Each path below is one point turned by a fixed rotation once a step. After each direction that follows a path, write how fast that rotation turns it, in deg/step (0 if it stays still).
Each turn is a multiple of 5 degrees from 10 to 175, or 0.
Path 1:
[ 10 -15  -4   9 -36 -12   5   6 -12  37  49  32  25  20]
[-30  13 -17   6  11 -14  10  31 -15  16  47 -18 -43  -8]
[  4 -15  14 -17  12 -40  14 -41 -10  14  29  34 -27 -12]
[-30 -10  12  24 -37  -2 -16  -1  17  49  17  21 -27  17]
[ -8  14   4 -19  15  19 -26   6 -45   4  11  18 -54 -15]
[ -6 -17  -7   7 -19 -12   2 -17 -17 -22  15  65  -9  25]
[-13 -14  -4  26 -48  24  22  19 -26  17  21  -5 -34 -16]
[  6  17 -13 -19  18   3  23 -19 -56  21  38  19   2   4]
[-38   0 -32  28  -6 -27  32 -16   6  13  13  21 -28  30]
[  0   4  17  -7 -20   2  11 -37 -26  35  -7 -11 -48 -32]
[-13   9   5  -2 -13  -1  -1  -9  10  -6   9   6  15  24]	145
[  2 -23  -8 -15  15   2  -4 -16  -6   1   3   7  11   5]	140
[ 14  -5  -2   3  -8  -8  -4  -3 -13   1  10  -6 -21  21]	0
Path 2:
[  8  29   8 -16  27  31  26   3 -12 -42 -12  -8 -11 -27]
[-36  36  16 -27 -16  12  -5 -41  -7 -20  38   6  -1  -8]
[ -3  43 -11  29   3 -21  -9 -26  19   0  33 -14 -30  28]
[ -6   5  -9  42   8 -11  22   6 -21 -50 -14 -15 -23  31]
[  7  30   4   5  14   4  14 -28 -42 -39 -12  32  26 -10]
[ -3  55  14 -25  47   5 -19 -12  13 -13  18   8   5  -7]
[-42  12  17  11   1   0  -5  -5  24 -39  33  -4 -37 -10]
[ 18  16  -8  48 -26  12  21 -39 -13 -20  13   4 -30  -7]
[ 27  50  -4  -5  11  15  20 -13 -32 -23 -11 -21  -5  40]
[-40  26  10 -21  18 -26   2 -19 -17 -37   6  13  23  24]
[  3  -1  13  -4   1  17  -2   4  18  -7   6   6  -5 -25]	65
[ -8  -2   1   6   3 -20   5   2  30  -1   8   1   0   9]	95
Path 3:
[ 11   0  11   9  13  -9  54 -12  37  12  -7  12  22   1]
[  9   4   5  10  17  19  53   1  12   5 -25  -2 -27 -24]
[ 21  23 -34   5  38 -14  33 -12   3   2  12   5 -13 -29]
[ 13  39  -9  -9   3   1  36 -18   9  31   2  22  12  -5]
[ -5  31   4  -9  16   8  31   9 -25  40 -21   1 -14 -25]
[  2  22  -1 -11  45 -23  13  24 -14  31  18  -5   7 -14]
[ 14  27  22 -11  18  -7  19  23  21  44   2   1  11  20]
[  8  11   5 -14  20   0  23  44   5  22 -23  -3 -32  11]
[ 12   6 -15 -26  40 -26   3  23  22  13   9  11 -23   6]
[  7  18  -3 -19  14 -17   8  -7  19  32  -9  31 -22  38]
[  8   9 -24  -7  -8   6  -4 -12   3  -4  -2  14 -18  -1]	55
[ -3 -14  -3   7 -19  14 -19  -3  -8  -8  14 -10   4   2]	0
[  0   1  10 -12  -4   9  -6 -13  22  12   7  10  15   1]	125
Path 4:
[ 17  23 -23  14 -13  -2 -36  -9 -12  34 -30 -41  -8   5]
[ 13  56  -6  20   9 -24 -40 -10 -14   0 -26  11  -7  16]
[ 32  38   5   4 -34   4 -36   4   1  21 -20  -7  31  21]
[ 17  31  28   5  -1 -33 -40  -5 -30  29   9   1  24  24]
[ 30  36  20  -1 -20   4   3 -10 -45  28 -17 -30  12   9]
[ 13  22 -10  16  15 -15 -38  -5 -26  44 -16 -37 -10   8]
[ 28  57  -9  18  -3 -15 -11  -9 -17  10 -44  -3 -15   5]
[ 24  22 -11  15 -23 -13 -51   5  16  29 -27 -12  19  17]
[ 10  49  23   6  -8 -33 -31 -14 -22   5  -6  13  22  29]
[ 29  23  12  -3 -29  11 -26 -10 -31  26  -1 -34  26  16]
[ -9   1 -16  14  -9 -17   8  -6   9   3 -15  -3 -13  -6]	60
[ 12   7   0  -5 -21  18  19   0   1  -6 -13  -6   6  -3]	155
[ -8  -8  15  -1 -18 -18  11  -6  -5   8  11   0  14   5]	70
